In the rows, 128 means zero.
Where one turn sends some rows of the set: a few examples, then the rows asked:
k32: [108 147 110 126 122 160 134 118 107 112 149 161 138]
k375: [114 138 104 117 157 142 115 120 115 135 133 191 158]
k969: [114 142 103 118 163 145 118 126 127 128 128 183 158]
k146: [ 99 143 116 107 118 154 126 119 109 104 154 156 129]
k219: [115 128 129 125 140 147 108 105 107 103 165 133 152]
k343: [139  85 170 125 136 137 128 139 116 139 141 146 121]
k718: [127  93 153 128 147 130 109 115 110 116 167 133 148]
k720: [139 128 128 101 164 139 105 110 107 128 127 173 164]
k743: [128 108 158  98 176 135 122 147 139 144 119 157 140]
k939: [105 123 142 110 167 140 130 156 148 152 120 169 131]
k40: [133  82 158 134 134 137 110 133 123 139 149 148 113]
k905: [142 114 158  92 172 141 106 122 117 136 124 153 153]
k485: [111 116 154 128 126 120 119 153 119 144 146 160  97]
k623: [119 113 155 127 126 142 139 154 123 149 137 159  97]
k974: [120 110 166  97 172 145 120 142 135 155 124 150 136]
k557: [125  87 164 129 139 118 115 139 115 136 157 146 120]
k400: [100 152 131 126 119 137 119 142 116 132 144 160 101]
k575: [ 92 135 113 123 156 146 129 140 132 152 134 187 142]
k241: [138 127 119 106 171 140 110 118 119 120 128 172 167]
k65: [ 94 120 144 112 164 147 132 150 144 162 130 167 131]
k101: [144 111 147  96 178 136 111 127 124 129 124 159 159]
k418: [ 98 139 115 120 161 146 127 147 141 144 122 181 141]
k250: [144  89 156 124 140 143 120 114 105 116 150 141 152]
k167: [129  85 153 129 132 144 104 113 116 114 151 139 147]
k709: [106 139 121 112 121 147 131 138 116 129 151 165  94]
k769: [129 120 127 125 133 154 123 103 101 102 154 148 160]
k949: [122 109 142 125 128 139 122 146 123 147 149 161  85]
k721: [111 114 133 116 124 153 113 104 109  97 153 144 156]
k522: [102 157 120 124 126 150 115 118 110 111 154 146 128]
k106: [103 144 125 127 119 155 142 144 119 135 141 166 106]

k769 turns into k250
k939 turns into k418
k949 turns into k709
And these:
k718 turns into k557
k375 turns into k720

Where one turn sends some rows of the set: a few examples, then the rows asked:
k832: [145 117 128 115 116 143 131 130  89 123 133 163 145 112 118  97 113 116
 148 138 103 158 112 129]
k634: [223 114 156 136 182 107 134 123 136 138 130 140  92 109 116 128 118  96
 114 146 122 172 142 115]
k601: [219 115 149 146 173 107 128 130 136 136 134 122  99 109 129 123 103 106
 108 137 114 168 143 109]
k301: [221 113 149 135 180 109 140 132 146 148 126 131 110 112 117 117 110 104
 114 152 121 167 149 105]
k351: [149 118 131 117 118 137 138 124  93 125 128 170 151 104 105 101 121 116
 152 142 108 153 112 124]
k646: [223 115 153 146 175 102 135 124 140 138 129 132 103 102 116 127 114 105
 113 143 120 164 142 106]
k857: [224 114 148 134 180 110 137 133 136 145 133 139  88 109 115 116 113 100
 105 148 120 174 137 120]
k383: [225 116 147 141 177 105 141 132 141 146 130 138  97 103 109 117 113 106
 106 148 120 168 137 113]
k586: [135  96 133 129 130 132 133 130  88  95 125 139 140 100 121  94 120  88
 128 149 104 145  99 117]
k937: [222 115 144 139 176 112 133 138 135 144 136 130  90 110 123 113 105 105
 102 143 116 174 138 119]
k717: [140 123 117 122 107 114 124 119 104 113 122 138 134 121 134 108 118  78
 125 147 138 151 106  98]
k799: [146 115 132 105 124 147 131 128  86 124 133 172 135 117 115  99 119 108
 150 141 106 165 112 137]
k353: [221 111 149 137 180 108 145 131 141 148 128 137  97 115 112 119 117 102
 108 141 110 169 146 115]
k912: [154  99 114 112 118 154 135 145  86 110 130 161 115 131 110 101 139  99
 149 140 124 176 121 106]
k59: [143 120 127 103 122 118 130 112 102 114 120 160 119 127 121 113 135  62
 130 158 145 162 105 111]
k96: [148  98 138 121 131 143 134 126 104 103 105 169 124 135 122  97 155  79
 140 147 134 148 105 124]
k393: [139 120 120 108 115 123 120 121  98 112 125 145 118 132 138 107 120  67
 125 149 137 164 106 112]
k629: [218 111 148 129 182 115 135 136 142 146 131 128 100 120 128 114 105  99
 112 149 117 175 150 115]
k421: [219 112 145 141 176 110 141 135 139 146 131 128  98 117 121 115 110 106
 104 137 106 170 146 114]
k352: [140  94 141 115 142 133 139 123  88  97 122 159 130 103 106 100 137  76
 134 159 112 150  97 125]
k998: [219 111 148 135 181 111 141 134 138 147 131 133  93 119 118 116 113 101
 105 139 107 173 146 119]
k927: [140  96 138 128 134 127 140 123  93  97 120 151 144  94 106 100 131  86
 133 155 110 140  98 114]
k252: [150 101 135 135 121 134 137 124 111 104 102 162 142 123 117  98 152  92
 140 144 135 135 105 110]
k745: [156 102 112 126 111 142 142 141  94 111 124 158 135 116  99 104 141 110
 150 141 127 160 121  90]
k604: [145 122 123 117 113 109 133 111 108 115 116 153 136 115 116 113 133  74
 131 156 146 148 105  97]
k121: [144  99 132 125 124 148 125 135 100 101 112 153 122 140 140  91 139  84
 134 137 125 151 106 125]
k15: [219 112 146 136 177 111 135 136 144 147 130 123 108 116 127 113 103 105
 111 147 116 169 149 107]
k922: [220 113 152 136 180 112 127 129 133 136 135 130  87 115 129 123 108  97
 109 140 116 177 143 119]
k6: [220 113 147 143 177 106 144 132 143 148 128 131 103 113 114 118 114 107
 106 139 109 166 146 111]
k794: [152 101 109 124 110 150 134 148  89 109 130 150 127 125 114  99 131 109
 146 135 122 168 122  96]
k31: [221 111 151 128 184 112 139 132 144 148 127 136 102 118 119 117 113  98
 115 153 121 173 149 113]
k466: [222 117 144 146 172 107 137 135 139 145 134 129  98 104 118 114 106 109
 103 143 116 167 138 112]
k223: [136  94 137 117 139 139 132 130  83  95 127 148 126 109 122  95 125  77
 129 152 105 155  98 129]
k227: [157  99 117 114 119 146 143 139  91 112 125 169 123 122  96 106 149 100
 153 146 131 169 120 100]
k243: [145 102 128 139 115 140 128 133 107 102 108 146 140 129 136  91 137  96
 134 135 127 138 106 111]
k596: [149 116 135 106 125 141 138 122  91 125 128 180 140 110 103 103 127 108
 154 146 110 160 111 132]

k601 turns into k646
k586 turns into k927
k629 turns into k15
And these:
k466 turns into k383
k243 turns into k252
k998 turns into k421
k596 turns into k799
k794 turns into k745
k604 turns into k59

Where one turn sends some rows of the set: a few examples, then the rows asked:
k398: [143 113  99 139 130 136 143 124  77 128 115 124  95 158]
k787: [125 127 163 106 136 158 152 128 140 131 106 105 136 136]
k112: [123 139 122 114 133 151 147 111 129 151 126 120 146 153]
k606: [144  98 110 140 135 124 154 119  76 129 114 128 103 159]
k526: [145 131 157 123 121 115 166 117 120 125 135 103 133 111]
k553: [135 121 126 161 140 157 137 150 130  96 124 134 114 169]
k706: [117 144 145 156 131 151 139 143 117  90 133 112 108 122]
k595: [114 139 139 125 131 131 167 114 130 123 131 103 135 111]
k172: [150 103 100 139 130 127 151 125  83 127 113 123  95 157]
k337: [101 146 133 141 135 149 154 128 128 105 130 107 123 117]
k772: [159 113 176 130 132 134 164 139 131 102 117 122 128 155]
k237: [147 110 172 114 134 139 163 133 142 121 106 108 134 139]
k468: [124 150 152 123 130 139 160 129 130 149 143 120 144 133]
k898: [109 150 140 143 139 148 165 137 137 125 143 128 137 144]
k618: [134 108  96 127 131 142 139 123  87 142 105 112  96 144]
k92: [112 140 113 142 141 161 145 126 131 118 128 132 133 167]
k723: [180 101 156 125 121 131 132 142 125 138 115 110 122 142]
k781: [131  88 104 132 140 134 148 124  93 139  98 113 101 141]
k672: [169 103 147 153 130 142 130 158 127 105 117 123 109 156]
k265: [140  87 106 136 138 123 158 120  89 133 105 120 103 150]
k739: [147 132 173 139 133 147 154 141 118  92 127 133 124 167]
k948: [113 146 159 116 137 172 140 130 128 122 115 116 132 148]
k391: [159 121 174 139 125 134 141 160 130 132 130 111 119 124]
k127: [144 121 162 159 134 142 146 168 137 108 130 120 112 134]
k642: [126 100 106 131 138 145 134 125  84 141 100 113  98 141]
k644: [140 110 111 139 133 134 140 121  68 132 116 129 100 159]
k307: [149  94  99 134 131 126 153 124  91 132 107 116  96 149]
k266: [150 135 169 121 123 133 149 141 127 152 136 111 135 123]
k18: [157 120 143 106 122 136 141 119 126 161 120 109 140 141]
k425: [130 110 109 135 134 145 130 124  72 138 110 120  97 150]
k192: [142  97  97 128 132 132 147 124  93 140 102 110  97 142]
k500: [119 135 145 161 141 149 157 157 139 105 137 129 121 144]
k715: [161 129 168 138 116 118 152 133 108 109 138 108 118 117]
k892: [125 149 164 133 135 166 141 137 117 102 126 130 125 164]
k810: [135 115  97 133 130 143 137 123  80 136 111 119  95 152]
k648: [147 135 163 154 122 136 138 146 107  92 137 113 106 123]

k553 turns into k672
k898 turns into k500
And these:
k772 turns into k237
k648 turns into k715
k810 turns into k398
k781 turns into k642

Where one turn sends some rows of the set: a few examples, then the rows asked:
k728: [ 91 114 126 156 160 112 157 152  99 144 143 118 148  64 125 110 133]
k886: [ 96 123 118 136 119 113 159 126 122 107 141 122 123 108  95 138 124]
k964: [131 130 138 125 132 158 160 136 115 138 120 134 162  87 122 104 100]
k683: [130 120 105 175 134 102 149 109 117 158 114 115 140 124 132 124 112]
k963: [115 118 128 133 150 154 148 108 112 145 148  99 110 117 145 104 153]
k480: [142 126 125 135 135 150 156 138 114 156 125 129 167  84 118  99 101]
k785: [126 122 108 139 110 123 155 174 104 148 111 128 139 112 154 144 126]
k697: [144 132  99 117 166 138 147 132 121 155 120  92 142  89 146 106 149]
k759: [ 92 120 134 135 125 114 164 111 118 121 132 129 127 114 103 140 118]
k528: [131 125 116 174 149 116 145 108 117 151 106 115 145 120 143 118 106]
k740: [142 127 126 134 140 153 166 140 120 154 121 124 163  79 114  89 118]
k356: [100 120 132 129 112 120 160 117 120 129 144 128 130 103  89 132 119]
k306: [136 147 154 157 121 136 133 143 130 134 130  89 122 117 132 108 127]
k630: [125 127 113 136  98 110 153 173 107 143 119 124 143 106 147 143 118]
k57: [134 139 147 147 111 125 126 151 131 134 124  77 136 106 130 109 129]
k116: [121 128  89 136 134 100 173 123 126 134 126 101 120 111 156 107 165]
k570: [114 114  94 136 128 103 184 115 121 133 120  95 118 111 150 111 157]
k622: [100 114 130 158 163  95 157 150 108 135 136  93 151  80 118 106 134]
k212: [ 93 122 130 166 168 104 164 143 103 129 144 112 141  79 123 105 127]
k700: [136 123 100 183 147 108 151 120 118 142 111 104 141 121 139 110 115]
k811: [115 111 139 131 158 138 154 113 119 147 138  97 109 115 145 103 158]
k540: [110 136 102 104 111 136 149 123 128 115 138 106 129  66 136 114 143]
k938: [127 141 159 153 117 121 129 145 128 149 139  85 129 102 123 108 133]
k361: [121 129 107 134 117 122 161 174 103 126 117 136 142 107 147 144 113]
k23: [119 136 157 160 110 130 133 137 128 143 135  87 117 106 129 107 140]
k997: [122 125  94 122 124 157 133 124 107 137 133 122 122 108 170 129 133]
k735: [127 127 105 116 128 149 121 129 117 139 124 120 122 101 172 133 133]
k733: [128 122  91 178 132 102 151 112 121 151 107 118 140 112 138 121 120]
k467: [111 142 102 105 116 125 154 129 132 115 145 110 125  77 137 108 157]
k894: [142 141  96 116 159 132 150 140 125 147 129 103 142  86 150  97 157]
k405: [ 96 104 100 133 142 143 173 118  95 131 147 127 130  87 160 101 138]
k891: [144 132 125 127 137 159 157 152 118 134 127 121 160  87 114  98 108]
k188: [ 94 101 106 129 133 131 174 124 103 126 137 132 131  76 166 102 136]
k558: [ 98 115 127 157 155  95 165 155  99 149 142 113 152  74 125 110 129]
k178: [118 117 106 130 109 107 163 177 106 125 114 118 151 101 141 138 121]
k434: [103 128 125 125 113 123 153 121 129 126 136 124 123 104  88 140 133]

k740 turns into k785
k540 turns into k188
And these:
k891 turns into k361
k405 turns into k116
k759 turns into k622
k630 turns into k356

Where one turn sends some rows of the set: a few examples, then the rows asked:
k914: [109 137 174 126 124 121 163 112 136 171 114 150 135 130 141 157 109 120
  75  95  92 137 155]
k568: [109 145 172 125 121 173 138 140 141 126 126 140 136 139 119 162  75 134
 105 104  84 123 156]
k285: [126 142 138 110 176 136 173 100 164 163 139 138 181 140 134 155  88 136
  94 151  95  91 162]
k976: [ 94 130 179 121 115 134 153 100 129 163 112 148 129 132 161 140 120 116
  90 103 106 128 148]
k534: [140 159 145 144 157 135 138  83 166 151 148 125 189 139 129 150  87 132
 121 143  88 103 150]
k610: [123 151 169 118  96 157 177 125 129 144  99 145 149 160 128 126  80 142
 131 138  99 119 161]
k840: [ 98 124 183 112 119 129 163 107 133 170 117 150 132 140 140 140 132 122
  93 103 109 126 158]
k784: [127 136 110 136 143 148 143  94 147 165 156 131 173 105 136 147  86 132
 132 151  95  98 161]
k129: [119 112 120 121 164 155 155  96 148 176 147 140 172 125 157 145  97 141
 110 148  95  81 158]
k153: [133 137 159 135  98 147 181 130 120 164 112 150 149 142 112 128  79 144
 138 128  99 127 169]
k216: [101 145 177 109 116 169 132 121 144 128 109 158 133 142 130 164  88 141
 107 117  85 133 154]
k373: [110 133 191 110 123 124 143 108 121 169 109 153 139 141 152 153 121 129
  89 108  96 134 160]
k389: [119 145 163 119  96 155 175 116 128 154 107 157 141 153 126 132  82 143
 150 125  78 127 166]
k98: [128 138 110 134 141 144 137  81 146 170 151 134 169 109 135 147  93 119
 133 143 113 111 155]
k940: [ 98 139 184 120 119 168 133 119 137 141 116 140 135 164 128 163  89 135
  91 107  86 132 152]
k615: [129 138 143 120 167 138 167  83 161 166 142 130 183 142 147 163  90 145
  93 150  93  87 153]
k390: [134 118 173 123 110 156 151 126 138 159 115 141 139 156 139 101 127 130
 139 113  86 118 155]
k342: [129 139 103 134 135 145 134  87 146 169 147 136 176 115 151 146  90 132
 130 146 100  96 156]
k971: [137 126 183 126 110 148 156 112 140 150 111 138 139 145 150 101 129 127
 134 122 100 118 145]
k144: [119 152 156 113  88 158 170 123 134 148 104 148 142 158 111 137  84 137
 131 128 100 132 165]
k958: [137 139 139 118 173 135 163  91 164 164 145 125 177 127 142 161  96 136
  89 153  87  97 156]
k835: [135 160 129 138 150 135 137  89 163 153 150 122 182 122 137 161  83 132
 110 146  81 105 154]
k207: [153 106 181 126 132 155 157 123 145 158 121 138 129 133 136 113 130 131
 121 112  95 122 147]
k67: [140 118 188 105 121 151 160 116 130 155 122 139 130 143 144 118 131 128
 142 113  95 115 158]
k403: [121 110 114 122 172 158 144 101 140 184 144 137 166 129 153 143  88 128
 107 143  88  98 160]
k750: [143 160 130 131 143 141 137  79 166 149 146 122 184 133 141 163  87 135
 114 145  96  98 148]
k714: [132 113 124 128 168 149 158  96 142 184 149 130 169 120 150 143  93 139
 110 154  87  93 162]
k363: [ 91 142 175 113 117 176 145 125 131 134 112 141 132 155 143 159  76 131
  93 116  91 120 152]

k389 turns into k216
k342 turns into k750
And these:
k403 turns into k98
k840 turns into k390
k976 turns into k971
k568 turns into k914
k784 turns into k835

Where one turn sends some rows of the set: a few examples, then the rows asked:
k696: [104 123 111 134 131 116 134 143 149  86 116 119 119  99 147 122 113 115
 142 131]
k551: [119 109 146 155 128 174 116 130  97 125 128 143 120 134 157 109 151 122
 137 115]
k829: [109 107 123 140 125 173 126 144 120 109 101 148  91 120 158 154 173 130
 111 119]
k329: [108 147 127 155 143 132 142 144 148 111 101 141 114 147 155 158 108 140
 131 108]
k929: [118 116 121 113 122 138 128 143 151 131 102 148 144 103 136 103 169 136
  98 103]
k72: [133 109 134 162 132 166 108 136 110 119 136 137 138 139 149 100 139 137
 134 118]
k913: [ 99 104 142 125 160 144 114 145 157 114 128 106 137 114 141 118 130 140
 140 155]
k982: [ 90 114 139 138 143 172 137 136 115 135 119 136 106 107 152 151 169 110
 128 100]
k288: [108 117 158 123 122 152 127 163 136 111 146 118 119 134 129 102 155 142
 111 103]
k21: [115  97 128 140 132 169  92 131 107 141 125 149 112  96 124 144 122 135
 131 101]
k763: [104  97 127 104 149 131 108 129 167  93 112 122 150 107 155 137 136 144
 126 133]
k63: [130 106 126 128 150 136 117 109 114 114 129 171 153 125 136 127 157 132
 112 106]
k372: [106 149  98 115 121 149 149 152 136 115 115 155 128 116 164 142 138 116
 138 110]
k226: [121 105 131 112 138 162  84 150 139 124 112 133 132 135 112 155 125 161
 134 128]
k884: [122 128 155 105 125 145 101 131 117 125 100 154 136 118 144 108 130 164
 109 108]
k7: [ 98 131 139  95 128 135 140 124 148 167 128 120 100 120 136 135 134 127
 121 115]
k766: [113 131 137 109 146 160 112 114 116 126 131 131 118 115 128  86 145 167
 125 104]
k448: [114 133 135 152 150 124 129 127 149 121  82 136 111 137 153 158 108 151
 133 114]
k556: [120 134 129 150 124 138 132 130 156 129 109  94 117 135 128 130 124 143
  98 143]
k496: [121  94 114 127 133 164  91 124 106 123 130 153  98 105 119 144 133 140
 122 111]
k872: [112 121 125 122 112 151 133 139 168 127 107 129  91 127 147 143 130 179
 110 109]
k454: [109 131 131 123 131 124 136 103 159 120 123  99 136 125 132 150 130 132
  95 102]
k16: [121 103 129 137 143 153 124 108 111 109 115 177 131 122 145 133 170 138
 113 103]
k820: [110 135 112 122 156 124 127 100 135 121 116 106  90 145 147 136 128 120
 146 118]
k950: [108 151  94 125 150 127 142 116 140 120 117 124 100 144 149 136 130 109
 137 119]
k471: [101 151 117 129 138 156 159 165 133 105 142 151 108 132 143 143 138 135
 138 122]
k853: [100 123 125 136 146 111 143 145 150  82 123 131 120 101 132 136 113 126
 136 129]
k201: [111 109 109 101 150 164  93 123 141 141 123 117 138 117 111 140 137 142
 148 113]

k853 turns into k496
k454 turns into k766
k913 turns into k226
And these:
k820 turns into k72
k829 turns into k372
k16 turns into k950
k872 turns into k929

